Look-ups in named tables: a row name and a column name give one cell, copied from the table.

Table Gozotek
|  | Rotogi | Domu | Num |
|---|---|---|---|
| Riki | 30 | 37 | 76 |
| Garifu | 39 | 27 | 25 |
| Kod | 26 | 46 | 66 |
| Motib | 36 | 20 | 31 |
| Fozumu | 19 | 48 | 71 |
| Gifo | 33 | 35 | 72 |
| Volubar | 44 | 30 | 23 |
| Der | 39 | 32 | 59 |
| Lezi | 41 | 31 | 28 |
| Rak | 46 | 29 | 27 |
| Tekadi | 30 | 39 | 76 |
| Lor | 37 | 33 | 59 |

What is the Num of Tekadi in Gozotek?
76
What is the Domu of Volubar in Gozotek?
30
What is the Num of Riki in Gozotek?
76
What is the Num of Kod in Gozotek?
66
What is the Num of Rak in Gozotek?
27
What is the Domu of Lezi in Gozotek?
31
What is the Num of Der in Gozotek?
59
What is the Rotogi of Lezi in Gozotek?
41
What is the Num of Fozumu in Gozotek?
71
What is the Domu of Tekadi in Gozotek?
39
What is the Domu of Der in Gozotek?
32
What is the Domu of Garifu in Gozotek?
27
What is the Domu of Gifo in Gozotek?
35
What is the Num of Lezi in Gozotek?
28
What is the Rotogi of Der in Gozotek?
39
What is the Num of Motib in Gozotek?
31
What is the Rotogi of Gifo in Gozotek?
33
What is the Rotogi of Fozumu in Gozotek?
19
What is the Num of Lor in Gozotek?
59

Pif =
,Fani,Raba,Tidar,Tal,Zela
Likino,-132,644,298,45,149
Kun,269,-189,-171,-523,131
Gog,87,85,91,239,195
Guvopig,232,-82,239,-99,127
Ruz,309,410,-86,57,62
Zin,78,510,67,413,162
Zivuv,251,-163,307,-162,167
Vela,172,427,52,48,-10
Pepotof,438,26,-148,424,122
Poboka,194,522,234,-87,122
Fam,108,-294,151,32,147
Moda,128,-29,22,5,178
Nis,418,614,320,190,156

Zela of Ruz is 62
Tal of Moda is 5
Fani of Moda is 128
Tidar of Moda is 22
Tidar of Fam is 151
Fani of Ruz is 309

Govak =
	Vos	Mib	Sozur	Suze
Rik	0.0	-0.5	0.3	0.9
Simadu	0.2	-0.3	0.7	0.8
Kis	-0.1	0.1	-0.2	-0.1
Tani	0.0	0.0	0.1	0.2
Sedunus	-0.1	0.4	-0.2	-0.4
Suf	-0.1	0.4	-0.3	-0.5
Voga	0.0	-0.4	0.4	0.8
Ropifab	0.0	0.7	-0.4	-0.8

Simadu, Vos -> 0.2
Suf, Sozur -> -0.3
Ropifab, Vos -> 0.0
Suf, Suze -> -0.5
Sedunus, Suze -> -0.4
Sedunus, Vos -> -0.1
Row with the largest Sozur: Simadu

Firemes:
,Difur,Bebeno,Seb,Mov,Tavitub,Zosov,Kop
Mitul,0.078,-0.234,-0.112,-0.323,0.386,-0.396,-0.047
Vub,-0.342,-0.173,-0.231,-0.096,-0.243,-0.136,0.019
Sovab,0.295,-0.012,0.058,-0.152,-0.354,0.592,-0.547
Pok,-0.920,-0.170,-0.511,0.277,-0.231,-0.530,0.758
Mebe,-0.170,0.120,-0.507,-0.353,-0.472,0.746,0.116
Medezu,-0.208,-0.314,-0.288,-0.264,-0.397,0.169,-0.241
Pofev,-0.815,0.322,0.060,0.568,-0.647,-0.716,0.353
Kul,-0.967,-0.043,-0.265,-0.093,-0.603,-0.683,0.298

Pok, Zosov => -0.530
Sovab, Zosov => 0.592
Sovab, Tavitub => -0.354
Vub, Zosov => -0.136
Mitul, Bebeno => -0.234
Vub, Tavitub => -0.243
Pofev, Zosov => -0.716
Kul, Bebeno => -0.043
Pok, Bebeno => -0.170
Pok, Mov => 0.277
Mitul, Kop => -0.047
Pok, Kop => 0.758
Vub, Difur => -0.342
Medezu, Tavitub => -0.397
Pok, Tavitub => -0.231
Mitul, Mov => -0.323
Mebe, Zosov => 0.746
Kul, Tavitub => -0.603
Vub, Bebeno => -0.173

Table Fikaz
	Debu	Taz
Fadag	143	204
Ped	106	168
Belizag	222	127
Duvi	148	99
Bugut	102	57
Godedul	95	173

Taz of Ped is 168
Debu of Bugut is 102
Taz of Bugut is 57
Taz of Belizag is 127
Taz of Fadag is 204
Debu of Ped is 106
Debu of Fadag is 143
Debu of Belizag is 222
Taz of Duvi is 99
Taz of Godedul is 173

Gilezok =
|  | Fet | Botono |
|---|---|---|
| Suz | 1223 | 4157 |
| Loreta | 4521 | 2166 |
| Lorepi | 6721 | 7633 |
| Sug | 1790 | 8408 |
| Lov | 4266 | 7652 |
| Gilazog | 2243 | 8691 |
| Fep | 5677 | 3991 |
| Nalegub | 1317 | 2309 |
| Rigunil | 6487 | 8690 |
| Tebadir | 5540 | 1467 |
| Dos | 7863 | 6243 |
| Tuz | 5279 | 3185 |

Botono of Fep is 3991
Fet of Gilazog is 2243
Botono of Lov is 7652
Fet of Dos is 7863
Botono of Dos is 6243
Botono of Suz is 4157
Fet of Suz is 1223
Fet of Lov is 4266
Botono of Tebadir is 1467
Fet of Tuz is 5279
Botono of Sug is 8408
Which row has the largest Fet? Dos

Libeva
fields: Ror, Dut
Kufafat: [-7, -4]
Gezuk: [59, -56]
Gad: [44, 54]
Vuso: [69, 13]
Neru: [0, 27]
Lari: [61, -48]
Noketem: [55, -27]

Dut of Gezuk is -56
Ror of Lari is 61
Ror of Gad is 44
Dut of Gad is 54
Ror of Gezuk is 59
Dut of Vuso is 13
Ror of Vuso is 69
Ror of Noketem is 55
Dut of Noketem is -27
Dut of Kufafat is -4
Ror of Neru is 0
Dut of Neru is 27
Dut of Lari is -48
Ror of Kufafat is -7

Sibot =
|  | Gid | Zisaved | Pifupo |
|---|---|---|---|
| Faz | 31 | 10 | 59 |
| Robiri | 50 | 57 | 66 |
| Kozu | 65 | 84 | 29 |
| Sed | 7 | 7 | 26 |
| Tutugev | 52 | 79 | 27 |
| Ripup | 70 | 3 | 91 |
| Zenol | 86 | 75 | 65 |
| Domelan | 39 | 98 | 24 |
| Demedev | 63 | 51 | 55 |
| Ziz | 36 | 28 | 39 |

What is the Gid of Zenol in Sibot?
86
What is the Zisaved of Tutugev in Sibot?
79
What is the Pifupo of Faz in Sibot?
59
What is the Zisaved of Robiri in Sibot?
57
What is the Gid of Tutugev in Sibot?
52
What is the Zisaved of Zenol in Sibot?
75
What is the Gid of Kozu in Sibot?
65
What is the Pifupo of Sed in Sibot?
26
What is the Pifupo of Robiri in Sibot?
66
What is the Pifupo of Zenol in Sibot?
65
What is the Gid of Ziz in Sibot?
36
What is the Gid of Sed in Sibot?
7

Nutamoz:
         Rotezav  Dedi  Gofe  Mapobup  Sot  Kilinuz  Zudov  Povodo  Nev
Pimasi        78   136   134       75  120       69     89      67  139
Patas        130   103   125       96  101       89    121      90   68
Tud            9   207   139       58  103       48     21      65  194
Purolu       168    29    98      111  116      135    157     121   62
Dez          113    71    58      140   92      113    130     116   69
Lem          106   108   136       73  113       98     95      95  123
Mizomo       101   112    95      113   73       98     99     113   71
Fus           39   197   144       69  102       35     55      51  145
Rakala        64   164   135       73   90       80     52      93  135
Votom         66   159   126       85  121       62     78      58  136
Baverep      159    55    61      151   62      135    142     148    2
Zivi          60   163   125       86  121       55     78      52  139

What is the Nev of Pimasi in Nutamoz? 139
What is the Nev of Mizomo in Nutamoz? 71
What is the Kilinuz of Zivi in Nutamoz? 55
What is the Sot of Fus in Nutamoz? 102
What is the Povodo of Rakala in Nutamoz? 93
What is the Dedi of Lem in Nutamoz? 108
What is the Dedi of Rakala in Nutamoz? 164
What is the Dedi of Patas in Nutamoz? 103
What is the Sot of Patas in Nutamoz? 101
What is the Povodo of Tud in Nutamoz? 65
What is the Povodo of Votom in Nutamoz? 58
What is the Mapobup of Zivi in Nutamoz? 86
What is the Dedi of Fus in Nutamoz? 197
What is the Kilinuz of Purolu in Nutamoz? 135
What is the Sot of Dez in Nutamoz? 92
What is the Nev of Baverep in Nutamoz? 2
What is the Zudov of Fus in Nutamoz? 55
What is the Povodo of Zivi in Nutamoz? 52

